Each row of this table is followed by its label. One hidden rule gives the labels. It looks at one to three of the table's principal directions, none of them among the few with the most spread.
[ 12 -23  20 -44  28  20  33  60 -32  33  13 -21  27  35  20  54  61  57
 -11   1 -23  45  27   4 -26   4   3 -64  45 -54 -18 -49  14  42   7   2
   3  18  -5 -37 -38 -35  41  14  80 -22 -49  44] 4
[-18  11 -35 -15  14 -23  -8  34 -20  38  31  22 -23  26  -3   5   3  13
  12  25  -9  40   6  -8   4 -27   0 -16 -12 -35  18  -1  -4   3 -11  10
  17   5 -37 -26 -18 -25  -4  -3  28 -31   5 -27] 5
[ 29  -1  41  28  30  54 -11  11  -3 -10 -17 -55 -10   5   2  -4   8  38
 -19 -10  -7 -19  40 -15  -1   0  -8 -13  17  24 -35  -4  -8  23  24  -1
  26 -33  12 -11 -26  -5  32 -12  -4  34 -13  49] 5
[ -6  22 -16  -8 -53  -9  38 -57  23 -58   0  24  11  -9 -33 -37 -76 -63
   1 -17  -3 -95 -47 -31  52 -15 -17  35  -2  58 -11  22  -3 -36 -36  22
 -42 -28  27  31  43  35 -30 -18 -82  20  48 -53] 0
[-23  11 -22 -54 -33 -21  58 -28  -8 -23  17 -11   6  35 -23   3 -12   4
 -37 -12 -76 -66 -18 -18  21 -40  -2 -14 -12 -33 -20  16  27  -9 -74  47
 -63 -25  29  -2 -18  27 -53 -23 -36  27  36 -67] 2
[ -6 -16 -31 -54  -6 -21  13   2 -14  24  20   8 -24  23   5  43  28  42
  -5  -2 -33  38  28   3 -43 -11  26  -4   1 -64  34 -29  33  36 -43  31
  -7  16 -15 -18 -18  12 -37   3  71 -55  -3 -34] 1
[  -6   -5  -28  -69  -52  -25   78  -31   17  -47  -21    6   27   -9
   13  -64  -52  -58  -11  -16  -39  -95  -87  -31   35  -19  -44   24
   19   43  -44  -15   17  -67  -28   19 -113  -29   58   -4   22   16
  -20   32 -114   72    8   -2] 0
[ 21  42 -43  20  60  -4 -12 -56   9 -19   5 -14 -18 -18 -31 -48 -12 -16
  17  20  43  35  28   8   7   9  29  21 -39  -5  39  12 -14 -17  -9 -14
  65   2 -31   9 -16   1   7   9  -5 -19  38 -37] 3
[ 15  12  12  66  70  34 -44 -14  25   5 -20 -37 -18 -16 -22 -25  40  -2
  18  13  46  30  37  36 -22  35  24  11 -25  12   2  22 -28  11  53 -36
  57  15   5  20  -2 -13  27  -1  12   5 -13  61] 6
[ 13 -23 -18 -39 -17 -35  -6  12 -20  35 -24  17 -42  -8  25 -67 -23  44
   1  15 -33  60 -23 -11 -40 -25 -26 -16 -17   0 -13 -37  17 -14  -9  20
 -51  12 -14 -80   9  25  11  54  -2  20 -46  15] 7
[  6   7  24 -24 -47 -11   1 -27  -6 -33  17   5  10 -37 -28  21 -47 -15
   2   1  28  10 -14  -8  11  -1  -3  36 -12  29   2  36  13  -9 -34  19
   6  -2  10  18  33  15 -33 -36 -19 -10  58 -36] 1
[  4  40 -28  45  62   4 -29  31 -10  36   1  10  14  28  69 -42  22  31
   7  20  11  22   8 -19  49 -15 -13 -49  13 -17  20 -33 -35 -40  58 -56
  23 -13 -55 -13 -54 -62  60  50   3 -16 -66  36] 5
[ -6  11  29  33  33  -7 -71  66 -21  53  20   4 -27   5  21  10  21  38
   5  22 -11  65  23   6   6 -15 -10 -10  -7   0  11  17 -22 -14  61 -25
  35   2 -42 -31 -26 -50  17  -6  33 -30 -32  48] 2
[ 20 -16  -4  -8 -45  10  19   8  -6  -4 -43  -1 -31 -21   1 -84 -52   4
  10  11  -7 -11 -33 -30 -24 -14 -23 -15  -5  46 -30 -21  -2 -16 -13  21
 -57   3   8 -55  49  28  24  34 -51  57 -18  15] 7
[-14  29 -46 -49  12 -39  19 -13 -13  23  24  -1 -22  15 -20 -41  17   9
  -6  16 -33  18 -22   8 -12 -40 -12  -4 -29 -23   2  21   7 -22 -29  26
 -49   4  -1 -24   3  -3 -39  -9  -4   8  11 -22] 6
[ -3  31 -24 -53 -68 -39  41 -48  -3 -41   2  20  26 -22   5 -58 -66 -27
 -11   1 -18 -58 -74 -34  50 -32 -31  27  -2  39  -5  16  13 -81 -38  13
 -91 -23  23   4  35   4 -40  15 -82  19  28 -32] 3
[  9   9  18  -1  25 -12 -43  34  -7  35  11  -3 -15 -10  21 -31   6  26
   5  22   3  44  -5 -15  -9 -18 -18   4  -8  21  -1  10 -15 -39  53 -14
 -21   3 -18 -22  -7 -50  -3   4  -2  -8 -20  67] 3
[-23  54 -11   1  -6 -39 -45 -13  -8  14  50  13  -9   3   9   3 -16  14
  -7  12  -5  20 -12 -14  58 -59 -25  19 -33   6  18  57  -5 -43   0   1
  -5 -19 -22  24 -21 -14 -53 -48 -25 -30  21 -30] 1
[-11  19  -4 -33 -22 -15  50  12 -23  -9   0  -7  42  17  61 -26 -16  12
 -27  -9 -35 -44 -59 -26  52 -30 -38 -47  21  -7 -32 -11   6 -58 -14  -9
 -66 -40   2 -20 -15 -41  23  42 -74  60 -16  -1] 5
[ 23 -16   3  42  20  61 -23  59  -8  35 -19 -22 -12  19 -35  -4  32  35
   8  27   5  -2  45  -9 -21 -13   2 -16  30  17 -26 -22 -22  53  60  -7
  37   4  16 -28 -13 -14  55  -3  82 -26 -44  79] 7
[ -10    5   16  -15  -44  -28   12 -100   17  -51   29   10   36  -14
   10  127   22   -4  -20  -75   15    2   12   58   12   23   32   31
    7  -35   54   16   53   47  -62    7   32   16    7   86   18   79
  -54  -36   48  -79   20  -94] 0
[ -1 -11  -5 -35 -25 -12  39  21 -29   5  11   6  11  11  33  26  -1   6
  -7  -9 -17  16  -3  -9  18  -9 -13 -43  33 -25   3 -30  23  12 -52  16
   1   5 -25 -23 -21  19  12  12   7  17  -8 -56] 4
[  5 -14 -39 -71 -50 -18  64   7 -38  10  -6   7 -18  38   1 -14 -20  58
 -29 -11 -87 -16 -17 -21 -10 -55 -19 -42  20 -30 -24 -48  37  24 -61  52
 -54 -23   7 -80  -2  38  14  40  29   1 -29 -42] 3
[ 16 -71  70  13  11  43 -32  59   1   4 -22 -35   5 -28 -14 110  58   1
  -5 -23   5  31  53  53 -87  62  39  37  27 -10   0 -18  15  73  62 -12
  60  34  25   0  -1  -1  25 -20  87 -34 -11  70] 3
[ 17  32  71  17 -41  -8 -35  28 -52   4  32  -5   0 -38  23  13 -50  38
  -9   9  16  67   2 -22  62 -30 -33 -32   8  52   0  53  -5 -29 -23   0
  50 -24 -53 -26   5 -12  14 -26 -19  23  28 -40] 4
[ 21 -26  16  11  38  29 -21  12   7  38  -2 -28   0  20  11  47  89  52
 -11 -25   7  19  40  32 -68   4  13  -8  35 -18   5 -28  10  61  56  -8
   1  20  10   9  -3 -14  11   1 110 -50 -55  86] 0
[  33  -50   13   16  -45   31  -19   -3   22  -10  -49   -1  -77  -53
  -83  -68  -62  -31   29   17   28   -7    9  -18 -102   15   16   59
  -31   82  -14   11   -8   36   -4   51  -17   24   27  -33   94   59
  -23  -23  -11   36   51   17] 1
[ -25   24  -66  -75  -79  -54   85  -32  -17  -29    5   46   11   -6
    6  -59  -76  -57    4    1  -22  -39  -84  -26   62  -40  -53  -10
   -1   17  -17   -2   17  -39 -105   42  -66  -19    7  -19   29   63
  -24    7 -100   74   30 -127] 4
[ -6  35 -18   6  20 -17 -14  46 -33  56  45   0 -24  37  18  -7   2  61
  -4  24 -21  62   8 -31  23 -81  -7 -71 -22 -26   8  18 -14  -8  -3  13
  10 -10 -57 -42 -35 -38  15  -6  16 -13  -4 -23] 3
[ -43    3  -20  -46  -78  -52   25    6  -33    3   43   30   16    6
    5   79   -2  -23  -10  -12  -27    5  -33   25   48  -32  -20    1
   15  -34   17   25   40    7  -74   23   -3   11   -8   12    1   39
  -42  -32   14  -23   24 -103] 4
[  61  -49   57   54  103   64  -64   29   26   19  -36  -49  -24  -45
  -35    2   59    4   30   15   74   84   86   35 -102   80   43   35
   10   32    5  -24  -25   55  102  -34   97   45    3   -4   -9  -23
   52    5   87  -20  -19  127] 2
[  3   4 -12   3  -7 -20  24 -15  18   8 -19  29  13 -20  69 -76 -22 -31
  26 -10  54   4 -75 -13  13   2 -43 -31  13  48 -15 -15 -17 -48  11 -21
 -58  -3 -12   4  51 -18  30  59 -84  76 -30  24] 0
[ 16  15  32  35   4  26 -30   1  -6  -7 -11 -21  29 -21  35   3  12  18
  -9  -3  37  -5   6   1  20  13 -15   3  20  24  -3   7 -11 -13  37 -35
  15 -15  -2  23  -4 -27  21   0  -2   8 -17  42] 1
[-19   2 -38  -8 -16 -14  29 -24   1  -8  -7  16  -4  24  28  -8 -14   8
   1  -6 -13 -13 -12  -9  15  -2   8 -30 -13 -46  10 -25  14  -1 -52   5
 -16  -3 -13  -2  -7  19   1  32 -26   6  -9 -55] 1
[ 41  11  41  98  70  69 -68  14  27 -24 -37 -48  24 -55  -2 -11  25 -40
  21  16  83   3  50  17  -1  63  28  48   8  54  20   6 -47 -16 114 -77
  88  17   1  45 -20 -39  55  -8   0 -10  -9  96] 1
[ 26  29  43  89  39  45 -35 -54  42 -35 -20   1  23  -1 -14 -48 -33  13
  12  -1  56 -36  12 -26  37  30  15  -8 -16  53 -12  13 -46 -23  60 -42
  24 -19   7  44  22 -29  41  16 -27 -18 -14  70] 2
[-19 -25  17  -3  14   6   1  28   3   0  16  -5  10   3  -7 103  45 -23
   4 -17  -1  23  35  42 -24  39  39  11   8 -48  26  -2  12  49  -2  -4
  59  26  -1  26 -20   4  -6 -31  48 -36  15 -25] 6
[  8  25   7  22  -1   7 -20 -28  -6 -11 -11 -12   1  15  16 -27 -11  57
 -22   1 -26 -21   9 -19  21 -13   6 -14 -16 -12   2  -3   0 -28   8 -14
 -22 -19  -6  -8 -13 -13   6  24  -3 -27 -27  22] 1
[ 18  63  48  56 -21  11 -75  22 -47  21  31  -7  -2  -5   3  -6 -17  78
 -22  32 -10  30  42 -35  68 -50 -12 -27   2  33  26  52 -24 -35  17 -17
  35 -20 -51 -12 -21 -29  -5 -38  44 -50  -6  -2] 4
[   0   25   23    3  -61  -26   11   22  -44  -12   41    8    7   -9
    7   17  -67  -13  -11    5  -20   11  -13  -39  102  -57  -28  -38
   21   34    6   37    9  -39  -61   17   34  -17  -50  -21  -23   19
    5  -18  -40   17   44 -101] 0
[  1 -17   8 -21 -58  -8  21   3  -7   9  -1  25  -3   3  23   5 -22  28
  -2 -16  -9 -11 -30 -21 -11 -20 -11 -19  23  15  -6 -12  14   6 -20  20
 -46 -13   3 -15  45  -2  -4  25   9  -1  -8   1] 3
[  5   6 -16   4  14  21  16  38  -7   6 -23  28  24  35   0 -64 -23  15
  -1  32 -34 -56  -7 -49  31   3 -11 -24  25   5 -24 -45 -33 -33  38 -18
 -29 -29   7 -38 -20 -51  44  47   1  -4 -40  50] 4
[-22  -2 -56  34  50  -8   1 -21  41  21 -18  13 -24  20  -8 -64  21 -39
  20   8  25 -24 -22  15 -37   8  12   0 -40 -15  -2   3 -25  -3  21 -10
 -23   5   5  17  18 -14  -3  25 -35  42   5  15] 0
[ 10 -35  38 -10 -19  26  -4  92 -48  25  15 -45 -25  -1 -35  62  29   3
 -23  10 -51  11  54   3 -21 -21   1  -5  42   4  -9  14  17  46 -13  34
  46   7  -8 -45 -39  11  -4 -54  62  18  31 -18] 2
[  5  -9  29   7   8 -22 -49 -18   7  48  -4  28 -33   6  30 -32  16  82
   4  -2   6  66  -5   4 -53   1  -8 -23 -23   0   0  -3  -1   2  25  -1
 -47  11 -15 -20  43 -17 -14  33  40 -24 -56  69] 6
[  6  29 -19  12  10 -31 -13 -16 -14  13  -3  32 -20   7   9 -92 -46  28
   5  30 -10  23 -17 -31  26 -15  -8 -31 -28   4  11  -3 -18 -59 -10  -8
 -17 -11 -45 -45   6 -25  16  54 -26   2 -10 -11] 2
[-14   9 -27 -47 -62 -23  30 -48  10 -53  20   9  -9 -42 -71  20 -58 -89
  12 -12  21 -36 -36  15  13 -12 -17  88 -18  45  -3  50  20   9 -59  46
   4  -4  38  35  50  67 -60 -71 -50   9  92 -89] 1
[ 48 -24  72  52 -43  27 -87  14 -11  22 -41  -8 -77 -49 -32 -74 -67  72
   5  15  14  46   8 -23 -56 -26 -30  21 -27 107 -41  24 -14  11  52  21
  -8  -8   0 -72  79  25  26   3  11  11 -23  90] 5
[   4   17   -3  -22  -33  -48  -43  -23    5   32    7   25  -57  -29
    3  -95  -42   20   14   12   11   36  -62  -18  -32  -53  -51   29
  -42   68  -13   38   -5  -55   18   25 -100    5   -6  -30   78   -2
  -50   -1  -49   15   -6   47] 3
[ -2  11  54  74  58  45 -48  27   9 -15  -2 -43  44  -9  20  56  43 -26
 -14 -10  31 -22  39  26  47  35  -5  16  20  13 -12  26 -27   3  72 -57
  83 -19   7  57 -63 -30  33 -41 -13  20  -5  44] 4
[ 24 -34  44 -15  -3 -15 -46  41 -40  60   1   4 -42  -2  39  27  32  92
  -6  -7 -18 110  33  17 -66  -3  -8 -36  17 -18  14 -34  25  38  10  11
   5  33 -49 -69   8   7  17  25  97 -40 -65  37] 6
[ 52  28  76  89  44  48 -87   1  15  -8 -11  -7  -3 -40 -11 -63 -43  26
  27  37  76  37  40 -46  24  30   8   9  -8  87   6  24 -57 -47  88 -49
  53  -2 -29  10  13 -62  39   3  -5 -31  -6 104] 6
[-12 -17  -7 -10 -64   2  37 -33  -5 -26   1  13 -23  24 -23  51 -33   7
  -8 -40 -32 -35   4   7  17 -14  -3 -12  11 -11 -12 -10  35  64 -78  45
  16 -13  10  -6  25  85   0 -13  13 -13   4 -85] 3
[-11  43  -8   3  19 -20 -33 -17 -11  14  40  14  -8  15  13   7  -2  35
   2  14  17  41  19 -13  21 -16   5 -13 -31 -33  34  21  -6 -15 -19  -2
  13   3 -47  17 -16 -23 -33 -27  10 -45  12 -33] 7
[  9  45 -38 -34   8  -3  46 -21  -3 -14  21  23   9  31 -11 -34 -29   8
   5   7 -27 -17   4 -43  57 -28  -9 -30  13   3   6 -24 -11 -12 -38  19
  -8 -18 -11  -9 -22  16   2  -4  -5 -22 -11 -50] 6
[-34  31 -25 -36 -49 -36  36 -44   2  -9  26  20   9  28  10  -1  -9   0
 -20 -25 -34 -52 -50  -7  27 -44 -24 -15 -14 -13  -6  26  16 -18 -57  31
 -87 -14  12  24  29  23 -59 -27 -44  13  11 -57] 6
[  -6   21  -38  -46  -43  -35   54  -55    3  -31  -15    5  -20  -12
  -14 -109  -64  -34   -6    8  -31  -49  -63  -30   23  -31  -36    3
  -29   36  -30   21    8  -59  -76   40  -90  -23   23  -21   33   43
  -43   11 -115   96   36  -60] 6
Here are more rows. What is the label of each one?
[  4  15  -5   6  -7   0   4 -38  23 -30 -23  -2  12 -20   2 -39 -18 -23
  -1  -7  -1 -33 -21   0  22   5 -10  25 -10  33  -9   5  -7 -30  11 -12
 -27  -7  31  19   8  27  -5   4 -51  21 -12   9] -> 4
[-13  47  62  73 -21  17 -76  54 -44  34  16   0  24   9  36  15   5  78
 -22  25  -5  15   6 -10  76 -32 -31 -44   5  16 -12  51 -32 -30  51 -46
  25 -33 -28  -7 -13 -64  32 -16  20 -16 -41  44] -> 4
[ -35    0  -44  -39   10  -32   63  -65   34  -40   32   12   12   15
  -10   81   23  -76   11  -45    6  -11    2   43    7   31   40   12
  -12  -64   43    0   32   35  -84   21   27   27    2   70  -11   62
  -50  -32  -17  -16   48 -123] -> 2
[  5 -14  38 -23   0 -21  -2  -1   4   4  -9  23  23 -10  61  -3  -1  27
  -4 -15  -5  25 -23  -6  -2  28 -10 -14  16   3  -2 -25   4 -33  18 -19
 -37  -6  -3  -6   5 -29   4  46 -14   7 -38  42] -> 6
[ 10 -16  41  43  -9  30 -33  18   0  -3 -21 -30 -16 -33 -27  -6   1 -11
  -2  11  16  -3  21   9 -24  17   7  20  -7  37 -13  36 -11  11  16  -2
  25   2  14   3  15   7  -4 -28  -6  42  28  22] -> 4
[ 14  -6  68 -23 -54  -3   0  -4 -25 -11  26  -7  13 -10  -8  60  -6  34
 -16 -20 -16  24   9   2  29 -10 -18 -15  36  24 -11  17  30  13 -31  20
   0  12   4  -1  13  29 -14 -30  41 -34  -9  -4] -> 6
[ 23  -5  45  -9  -9 -10 -50  27 -29  19  21   0 -11 -39   0  57  16  28
   6   5  19  90  38  22 -37  17  20  22   8   2  50   7  12  10  18  -5
  42  43 -41 -14  12  -9 -12 -22  82 -76   2   9] -> 2
[  27   43   11   31   22    2  -42  -42   31  -16  -32   -8    9  -51
   38 -116  -34    0   15   14   53    1  -48  -22   16    0  -33   31
  -31   82  -14   18  -38  -91   77  -46  -57  -15   14   16   35  -37
   12   31  -95   36  -31   97] -> 1
[-17  20  13 -17 -75 -29   4 -25   7 -29  21  32   5 -26  -4   1 -68 -32
   8  -4  -1 -17 -44 -27  56 -27 -20  23 -14  47   3  43   4 -41 -39  19
 -34  -8   9  25  35  30 -48 -34 -69   4  37 -55] -> 4
[-15  24 -40 -39  57 -21   7  25  -6  23  20   5  20  24   3 -24  39 -10
  -4  28 -28  -4  -6   2  20  -5 -14  14   9 -28  -1  -7 -13 -38  31 -18
 -15 -14   7  -6 -53 -58 -11   7   9  -7 -13  31] -> 6
[ 23 -15  -7  20  -3  17   2 -62  37 -28 -41  15  -9 -40 -23 -59 -30 -27
  32   5  75  -1  -5   0 -45  55  21  30 -18  36   7  -8 -11   9 -10  -3
   1  13  18  26  65  23  -2  26 -17  21  21  11] -> 7
[ 20   4  51  52   3  27 -45  14   7  21  -4 -13   8  -9  44   1  18  41
  -5 -14  35   6   4 -13 -12  -8  -8 -21  17  39   0   9 -19  -7  63 -26
 -16  -4 -14  18  23 -41  16   2  12  -4 -32  79] -> 3
[ -23  -25  -67  -20    7  -11   49  -86   67  -69  -31  -16   -2  -33
  -52  -12   -2 -127   11  -27   25  -91  -28   43  -36   46   25  104
  -34    2    4   16   19    8  -38   17  -14    7   72   78   17   73
  -65  -27  -89   64   84  -62] -> 5
[ 13 -24  19   3 -35  -5  -6  21 -28   5  -2  -9  -5 -37  27  44   3  -2
  10  -6  34  64   7  23 -22  14  11 -12  16  -7  31  -9  24  16 -23  -5
  39  39 -38 -15  16  19  21  14  27  -7   6 -33] -> 5
[ -3 -26   9   1 -15 -19 -49  40 -20  56  26   1 -70  -4 -32  26  17  31
  11  21 -15  82  35  13 -46 -31   8   6 -13  -4  19  27  16  36 -12  33
  26  34 -27 -36   6  19 -35 -30  73 -35  11  -6] -> 2
[ 16 -38  -4 -22 -48  13  36 -54  23 -32 -43   6  20 -18  19  15   4 -11
   0 -56  28 -47 -37  31 -40  29 -20  29  40  26 -21 -49  32  43   0   5
 -46   5  50  21  67  56  18  32  12  -1 -44  31] -> 1
[-48 -27 -35 -13  35 -22  51  53  -3  18   9  10  42  51  49  48  47 -39
 -14  -4 -42 -28 -12  11  19  15  20 -51  15 -95   4 -32   6  -6 -15 -19
   4  -2 -13   5 -77 -41  18  37 -21  40   2 -43] -> 0
[  0  -9  -1   0  74  22   3  57  -2  22  16 -24  -6  23 -15  25  41 -14
   4  14 -12  18  44   3 -10  11  15 -11  13 -25  -5  -9 -17  24  27  -3
  57  -4 -10 -12 -60 -37  21 -17  24  10  11  17] -> 0
[  9 -22  21  17  26  28   0   5  15 -18 -25 -33  -1  -5  -9  11  19 -24
  -8 -20  -8 -33  15  21 -23  29   6  21   9  11 -19  -8  -1  17  31  -8
  14  -3  24   5  -8   8  19  -4 -12  26  -5  35] -> 0
[-17 -27  23 -57 -60 -13  39  70 -41 -10  17  -8  24  11  21  82 -16  -3
 -36 -14 -87 -28  -8 -17  31 -30  -9 -11  35 -26 -11 -12  33  -4 -33  25
 -13 -17   5 -35 -48   5  -5 -16 -11   8  17 -52] -> 3
[ 47 -48  64  42  24  13 -72  53 -20  50 -24  -8 -33 -23  32  -5  23  58
   2   0  14  80  39   9 -64  20   0 -13  33  30  11 -35  -1  12  78 -25
  30  29 -47 -59   8 -28  54  51  85 -31 -61 103] -> 0
[  15  -11   -5   50   87   25  -26    1   40   18  -53  -12  -13   -1
   24 -111   29  -15   13   19   28  -24    2   -9  -54   49    8   -1
  -16   17  -11  -25  -45  -38   75  -40  -37    1    2    0    0  -55
   20   51  -44   68  -31  103] -> 6
[ -9  14   1  43  49  23   0  10  -7   8  19 -28  22  24  20  83  71   1
  -5 -24  18  21  47  47  17  17  26 -40  18 -54  28  -2  -1  52   1 -28
  88  12 -29  35 -47   2  35 -19  51 -19 -14 -34] -> 2
[ -1 -11 -23  -4 -62 -31   6  24 -27  42  -4  61 -41  10  16 -52 -50  18
  16   4 -15  22 -40 -21  20 -46 -53 -39  26  41 -14 -21   2   8 -31  27
 -21 -10 -34 -67  48  37  31  42  10  18 -39 -34] -> 2
[ -6  16 -22  15  43 -18 -47  10  30  34  11  16 -41 -27 -20 -58  -5 -29
  42  35  52  53 -19   0 -42  -8   5  41 -56  33  14  41 -39 -32  56  -8
  -8  15  -8   8  36 -45 -26 -15 -32   4  28  48] -> 5
[-14  56 -60  54  96  13 -16 -30  42 -16   1 -15  15  -4 -17 -42  23 -66
  25  27  54 -16  12  15  32  19  30  33 -47 -11  27  30 -50 -33  45 -49
  60  -9   2  63 -44 -35   6 -15 -53  12  32  -5] -> 1
